Each path below is one point turned by a fixed rotation once a step. After each direction that follows a path, write how fast that rotation turns it, in deg/step (0 if it stays still).
Each turn is a multiple of 5 degrees from 10 to 175, or 0.
Each row of a path follows its step; steps can be skipped.
Path 1:
step 1: 12 -12 -14 -1 -1 15 -2 18 -6 6 -4 5 3 13 10 11 4 -1 5 17 -7 2 -4 10 -15 -4 9 7 6 5 -12 0 12 -12 6 22 2 1 -6 2 -7
step 2: 4 11 -5 11 -10 -8 10 -12 -3 3 -11 8 4 -3 4 3 12 9 -6 19 9 -6 -1 -6 -3 12 7 19 -15 0 -1 3 -16 -3 0 -5 -10 -6 -21 14 1
step 4: -14 10 14 4 1 12 7 6 11 6 8 9 3 3 10 7 -1 -2 -15 7 0 14 2 3 9 3 -3 -11 7 5 9 -11 4 -11 15 1 -17 -10 -9 -4 -23
step 6: -6 10 4 10 17 8 -7 -5 -6 0 -14 21 -7 9 12 8 8 1 -10 16 4 -4 -6 -3 11 -2 -3 22 13 -4 8 -2 2 5 -5 -8 13 5 6 -3 15
step 7: 2 1 -11 1 3 18 -3 -15 -8 -2 9 -17 -7 -6 13 8 12 -2 6 0 6 -17 -13 -4 11 -5 4 -3 5 -10 -17 4 -1 -4 10 1 3 -4 -8 -13 -21
step 9: 8 -17 1 7 8 -13 -4 -5 -14 -2 -5 -5 3 1 16 12 0 19 -7 -1 -8 9 8 -10 3 2 18 5 6 17 0 -16 -6 3 10 12 -2 16 2 -9 -3
step 16: 1 -1 -2 4 -14 -5 -1 5 -7 -1 0 18 12 -6 4 3 -1 -9 5 19 11 -8 15 14 -7 1 8 5 15 -11 -22 -10 -8 -14 9 8 -8 -4 -3 -4 -1
step 17: 21 6 -5 1 12 6 -6 -4 2 8 -12 11 6 14 8 0 14 8 9 13 7 0 -4 -10 -14 16 7 18 -2 13 -3 10 6 9 1 0 8 8 -11 0 5
Directions:
-2 -2 2 0 -4 -5 3 -6 1 -6 2 2 0 1 0 -2 5 -5 4 0 2 -3 7 3 -1 0 3 0 -2 -1 -1 3 0 0 0 -4 -1 -2 2 6 0 -> 130
-5 0 3 0 1 -1 -1 1 -4 2 1 3 -3 -1 1 2 -3 0 5 1 -3 2 -2 -4 1 3 4 3 -2 -5 6 0 3 3 6 -2 -5 -3 -3 1 2 -> 160
4 -1 -2 -6 2 -1 1 -4 -2 -1 2 -5 4 -3 -1 -1 4 -3 3 -2 -1 0 0 -3 0 3 -6 1 2 -1 1 -3 -6 -3 5 1 -1 -1 -3 -2 4 -> 155
-2 -3 0 1 1 -1 0 2 -4 3 -1 2 0 5 -6 3 3 1 -2 -1 -3 -2 6 2 -4 -1 -3 -2 7 -2 3 0 1 1 -1 -3 -6 1 2 -4 -1 -> 70
-4 0 1 2 2 -4 2 -4 4 3 -2 -1 2 5 2 2 -4 -1 3 -2 -2 -1 0 -6 -1 1 0 1 7 5 -2 1 4 -2 -2 2 3 -1 1 0 5 -> 130
-2 0 1 3 -3 4 3 1 2 -4 -1 2 1 -6 -2 -2 -2 -6 0 -5 -1 1 1 0 -1 -2 0 -3 3 -1 1 2 5 -2 3 3 -1 0 -5 -6 -3 -> 95
Path 2:
step 1: 10 10 -3 15 -2 -8 5 9 16 6 12 3 7 -7 -3 9 10 2 9 -3 23 7 8 -9 9 -17 0 8 -7 -4 -2 -2 -9 6 8 -13 -8 19 -4 4 5
step 2: -11 -3 3 -9 -9 1 -12 -11 -5 8 14 3 -3 8 -10 -13 -5 -14 8 -11 1 17 -17 12 10 -19 8 -16 5 -1 -9 1 2 -6 1 8 -1 2 -3 -13 8
step 5: 15 18 -3 -5 0 1 12 -5 15 7 -4 14 1 6 -9 10 -5 -16 6 1 11 -4 -22 -1 10 -15 6 -3 5 1 -2 -3 -2 12 4 7 10 11 -3 17 -4
step 9: -1 14 0 9 1 13 0 10 5 10 -5 27 0 8 12 2 0 0 5 8 13 8 -9 -6 6 -23 -4 2 3 4 14 8 -6 -11 -4 10 2 6 4 -6 13
step 12: 0 -2 -4 5 11 2 -4 -4 10 4 -4 4 16 1 -8 1 -14 13 26 -12 -2 -11 -15 -10 -6 -5 -4 -5 1 5 16 2 -14 -6 -11 -9 10 -15 4 10 -4
step 13: 3 5 -12 23 5 -14 1 5 9 3 3 22 -5 2 -5 1 20 1 -4 -4 10 10 -3 -6 4 -8 0 3 4 12 0 1 5 13 -9 19 -12 9 -3 0 -12
step 16: 10 -10 -1 11 -2 18 6 -6 -3 -12 -6 12 15 -15 -1 -15 -3 -1 7 -3 4 10 -3 5 -4 -1 -11 -6 9 4 16 1 -4 12 -22 10 0 -16 5 4 -1
step 19: -2 4 -20 -4 2 2 -11 -3 8 0 11 15 5 -14 -15 -12 -1 4 6 -7 4 -3 13 9 -20 -3 -11 8 -5 -8 -6 -11 4 -1 4 -2 4 -6 7 20 16
Directions:
2 5 2 7 2 0 4 -2 2 2 -2 2 -1 2 1 4 -3 -2 0 -2 2 0 -1 0 1 4 -5 2 4 0 -6 0 2 -5 0 1 -3 0 -4 0 3 -> 85
-1 -4 6 2 -2 0 1 2 -1 -1 -4 3 -4 -1 -1 -5 3 -6 0 0 3 3 0 6 1 1 -2 -2 -1 1 1 3 -4 -6 -3 4 3 0 3 -3 0 -> 155
3 4 0 1 -2 -1 0 -6 -1 -1 6 -1 -2 2 0 -4 -2 -2 0 -2 1 -4 4 1 5 -2 1 3 -9 -1 1 3 2 -2 2 4 0 1 1 2 3 -> 85
3 2 1 -1 -2 0 -2 0 0 8 -2 -3 1 1 -3 1 2 -2 0 -2 -3 -4 1 3 3 4 1 0 2 7 1 -1 1 2 -2 1 -3 6 5 2 -6 -> 145
-2 0 -4 0 1 6 -5 2 -1 3 -1 3 -2 -1 0 4 2 -2 1 -1 1 1 1 6 4 2 2 -5 -4 -4 -7 0 -2 2 4 -3 -2 -1 0 1 2 -> 85
4 4 -2 1 2 -1 -4 -1 -1 0 0 3 -3 -3 1 0 1 4 3 4 -1 0 -3 1 -5 3 -3 -2 -1 8 2 3 0 1 3 0 -1 -3 4 -3 6 -> 115
3 0 5 4 -4 -1 -1 4 -5 -5 -2 -6 2 0 -7 2 -1 -1 1 1 2 1 -2 2 -1 -1 1 2 -1 2 -2 0 -1 5 6 2 0 2 -4 -1 2 -> 115
Path 3:
step 1: -4 -7 -6 -1 3 -14 -5 -2 -4 -13 -11 3 8 -6 4 -6 -18 -2 2 -2 3 -8 -13 -17 3 -3 5 7 8 11 -2 8 -12 10 7 1 -2 -1 10 16 -3
step 3: 7 7 -8 -7 7 7 10 5 -2 -5 -2 -7 0 10 4 -22 4 -5 -7 -6 0 -1 -11 -6 0 -2 -3 21 3 -1 6 10 -6 -13 4 12 -9 -3 9 6 -10
step 6: 8 9 -12 -15 -2 24 2 9 -1 2 -16 -6 9 9 5 0 -7 5 -2 3 8 0 0 -3 11 1 -3 9 5 -12 8 10 -1 9 2 2 -6 -3 -1 1 12
step 8: -11 -7 -9 -8 -1 0 11 -3 -5 -8 1 15 -4 11 9 4 -4 12 8 10 14 1 -10 -4 -4 1 -16 4 2 -15 9 -12 4 5 3 -3 -11 -10 2 2 2
step 10: -1 -7 -7 -2 1 2 5 3 -3 -9 17 1 16 -1 -5 -18 -12 8 5 -1 3 0 0 -11 -4 0 -11 -4 -18 -10 6 1 3 10 3 -1 4 -1 -11 -11 -14
step 13: -5 -8 -7 7 -6 8 4 7 17 -10 -9 0 5 -11 -4 -12 -9 -4 0 2 5 -7 4 6 -2 1 -8 -10 3 -18 -4 1 -6 -6 13 -5 18 -10 -4 -3 -7
step 14: -11 1 4 9 -6 -6 18 -2 -1 -14 8 -5 12 -3 12 9 6 -1 -10 -4 2 -9 -7 5 -12 4 -10 -15 10 -3 -1 -5 -4 -8 10 -1 -3 -10 4 -10 5
step 17: -6 -7 -6 -2 5 1 -1 -1 -6 -17 1 8 13 -9 6 -2 9 -3 -1 -12 17 -11 -11 -7 0 -2 4 -8 2 17 -15 -1 -5 13 -1 3 1 -8 9 -1 6
Directions:
5 -2 -3 -3 -4 -1 2 -3 1 -1 1 1 3 -1 0 2 3 3 -6 4 -1 -4 1 5 -1 4 -1 1 -6 1 6 0 2 5 -4 -3 1 -1 -1 2 3 -> 175
1 -4 -5 3 -3 -1 0 1 -2 1 4 -4 -6 -5 -3 1 -2 1 3 -4 0 -1 1 1 1 -9 -2 0 -3 1 1 -1 0 1 -1 0 2 0 -5 0 0 -> 135
1 1 4 9 -2 0 0 3 0 -1 0 1 3 -4 2 0 2 0 -2 -2 -1 -2 -5 2 4 1 -4 1 1 3 1 0 -1 -2 5 -4 4 3 -1 7 -1 -> 25
1 1 -1 3 2 1 -3 -4 1 0 -2 -9 1 3 0 -4 1 7 4 -2 -1 -5 -1 -1 -4 3 0 -1 1 -1 -2 1 2 -1 -3 0 -1 3 -1 4 5 -> 125
